The rows below come in pairs that one turn or mirror swaps. Which row does each named row swap with?
K_900: [ 16  25 -54   6 -12  13  -5  10  -6  20   5  16 -15  -1   0   4  -6 -25
  -4 -20  28]
K_748: [ 15  24 -29  13   0  -2 -17 -35 -23  25 -10  -6 -18   2  12 -21 -17 -10
  11 -21  34]
K_700: [ 15  18  -6  46  -4  -1  -7   1  -4  18  12  -2 -18  -4  -4   1  -7  -3
   2 -26  21]
K_773: [  8 -31 -30  29  -5   7 -14  -4  -2  28   5   8 -11  -1  -4  -3  33 -13
  -3 -31  13]
K_957: [ 12  21 -21 -12  18  22  -1  -1 -13  12   2  13 -49 -16 -15 -38  22  10
  -9 -49  17]
K_21: [  2  -3 -11   3   9   8   6 -16  -5   5  -9  -6 -45   1   7 -30   5   0
  31 -38  37]
K_165: [ 11 -30  -8  -7   0  20  -5 -13 -20  21  -5  40 -25  -2  -9 -29  20  -8
  -1 -41  14]
K_934: [  4 -13 -20   6   1 -11 -18  -6   3  19  15 -23 -18   4  -6 -41  37   2
   1 -12  13]
K_13: [  7  11 -11  17  29  15 -18  -4 -11  29  26  -5 -40  -3   1 -34  -7  14
   1 -33   5]
K_192: [  5   7 -46  25  -1  38 -18  -5 -12  16  16 -22 -19   8 -10  -9   4 -12
   1 -21  22]
K_361: [  2  -6   2 -34   1  14 -13   5  15  14   7 -20 -23  -6  -1 -34  -6  -7
  -7 -36   5]
K_834: [ 13 -20 -13   0   1 -25 -21  -4 -13  24  -2  32 -16  -5  -3 -41  -3  12
   5 -25  28]
K_832: [ 17 -14  30   5   0   1 -23  -7 -10  18   7  -7 -20  -9  -5 -14  -8   4
  -3 -27   7]
K_211: [ -2  -5 -22   7   4   5  -7  -7 -18   3  16  -8 -40 -12  20 -34 -11  -2
  25 -26  21]
K_164: [ 17  26 -38 -11  -8   0  -4   3  -5  11   0  19 -15  -7 -43 -11   6  15
 -24 -27   3]
K_749: [ 17 -10 -36 -10 -18  25 -20 -29  -5  21 -18  11 -17   0   9 -20  -4 -21
  -2 -30  43]
K_836: [ 16 -12 -43  40   2  -2  -6  -4  -2  18   9  20 -19  -9   1  -3   8  -9
   3 -33   4]
K_828: [ 18  13 -19   2  11  15 -20 -18 -22  55   0  -1   1  17 -12 -20  13 -16
  -3 -18  34]
K_856: [ 21 -10 -19 -17 -11  16 -12 -10   1  37 -12  29   0  16 -33  -2  13  -6
  -3 -27  33]
K_30: [ 12  25 -19 -14  12  -5 -11   0 -22  20  11  -6 -40  -2  -1 -37 -22  24
  -6 -31   7]
K_804: [ 29  21 -26  -1 -18   8 -16 -20 -14  10 -12   7  -1  -6   5 -18   5 -36
  -7 -20  35]
K_353: [ 10   2 -60 -38  -1  15  -2  -5  -4  15  10  10 -25  -1  -9 -15  20 -11
  -1 -18   9]
K_292: [ 19  10 -34   4 -13 -11 -16 -11  -8  34   7  -5 -12  10  15 -13 -19 -35
   6 -19  21]
K_622: [ -2 -18   7  -4  17  21  -3   0  -5  15   9   8 -40   6  -2 -37  11   2
  18 -47  19]
K_866: [ 11  15 -26 -15   6   6   1  -2   8   5  17  17 -24 -14 -18 -11 -13  12
 -26 -43 -12]
K_424: [ 19  33 -35   0  -7  18  -5 -21 -11  32 -10  15 -14  13 -15 -23  24 -25
   4 -15  36]
K_909: [ 13 -23 -18  22  -4   6  -7  -5   4  15   5  35 -27  13  -3 -21 -25  -2
  -6 -23  16]
K_768: [  9  35  25 -14   4  14  -6  -7 -10  15   8   1 -21   1  -4  -8  16  -5
  -3 -31  18]
K_445: [  7  22 -24  16   6 -14  -2  -2  -1   5   7  -3 -36 -13  13 -19 -22 -10
   8 -39  12]
K_664: [  2   5 -32  -7   1   1  -4 -11  -5   7   8  11 -23   5 -24 -14   9  41
   7 -41  -9]
K_837: [ 10  26 -48  -3  -4  40 -13  -8  -6  20   8  28 -20  -1 -13   6  19  -2
  -1 -29  17]
K_538: [  9  16  30   6  -5   9  -5   6  -3  20  11  -5 -23 -10  -8 -27  20  -5
   0 -30   9]
K_769: [  9  33  10  -3   7   2 -15  -8 -10  19  17 -26 -23  -9  -6 -37  12  -3
   3 -18   5]
K_627: [  8   0 -47  27  -3  11 -12 -14 -10  22   4  17  -6  -7  -7 -16 -31   6
   2 -37  23]
K_152: [  8 -10 -26 -19 -16   9 -27   2  -2  14  10  21  -3 -20 -17 -11  -3  26
 -15 -25  -2]
K_465: [  7  38 -20 -35   9  -5   2   6  13  22   7  -2 -14  -6 -13 -16   9 -14
  -4 -30   5]
K_313: [ 14  -7 -48 -24   4  16 -13 -10  -4  23  -2 -23 -16 -12  -9  -4  29 -18
   0 -20   2]
K_345: [ 14  22  -1 -28   7  -4  -6  -1   2  16   7 -17 -10  13 -13 -50  -6  -3
  -3 -30  16]
K_120: [ 11  31 -14 -45 -12 -16  -5  -6  -5  20   4   8 -22  -2   1 -26  -3   6
   5 -39  14]
K_915: [  7  -9 -18 -14 -23  -2 -17  -1   2  -1  10  14  -7  15 -12   6   2  -8
  -6  -5  -6]
K_998: [ 24   6 -26   3 -14  21 -14 -27 -17  46  -7   7  -6  23 -24 -20  24  -8
  -8 -14  29]
K_563: [ 12 -13 -23 -21 -18  21  10  -5  -5   7 -19  20 -20  -3 -19  -4  24  -7
   8 -47  23]
K_362: [  3   4 -21   0 -21   6  -8 -12 -16   0 -21  18 -30  11  -7 -26  41 -15
  13 -23  11]
K_146: [ 22  24 -32 -13   5   0  -6  -8 -14  37 -10  16 -17   8 -40 -15  13  20
 -13 -36   1]
K_412: [ 17 -37 -11   9   5   2 -11 -14  -8  23  10 -34 -22  -2  -4 -23   0   4
  -1 -30  14]
K_189: [ 26  -5 -21 -24 -11  21 -10  -8 -17  31  -4  24   3   8 -32  -3  19 -18
 -14 -26  25]
K_985: [ 13  26 -68 -23  -1  -3 -10 -13  -5  24  -2   1 -14   1 -17 -12  -3   3
  -3 -34  11]
K_550: [ 15   9 -19  45  -1  -8  -9   0 -13  12   6   4 -24  -4 -14 -23 -24   1
  -5 -24  19]
K_719: [ 15 -19 -39 -10  -9  35 -26 -22 -13  20  11  -2 -10   0  -4   5  31  -8
  -7 -23  17]
K_102: [ -4 -14  -3  -8  -5   8  -5 -14  -9   9   1   6 -32  13 -18 -19  26  32
   4 -44   0]
K_284: [ 14 -11  30   8   1   4 -10  -6 -17  16  19  -7 -18  -2  -5 -25  -9   2
   0 -30  26]
K_205: [ -2 -31  -6  -2 -13  23 -16 -14  -2  12  33 -10  -2   7  -9  -8  13   8
  -1 -20  14]

K_21 swaps with K_313
K_353 swaps with K_211
K_30 swaps with K_900
K_424 swaps with K_769
K_412 swaps with K_563
K_915 swaps with K_834
K_152 swaps with K_909

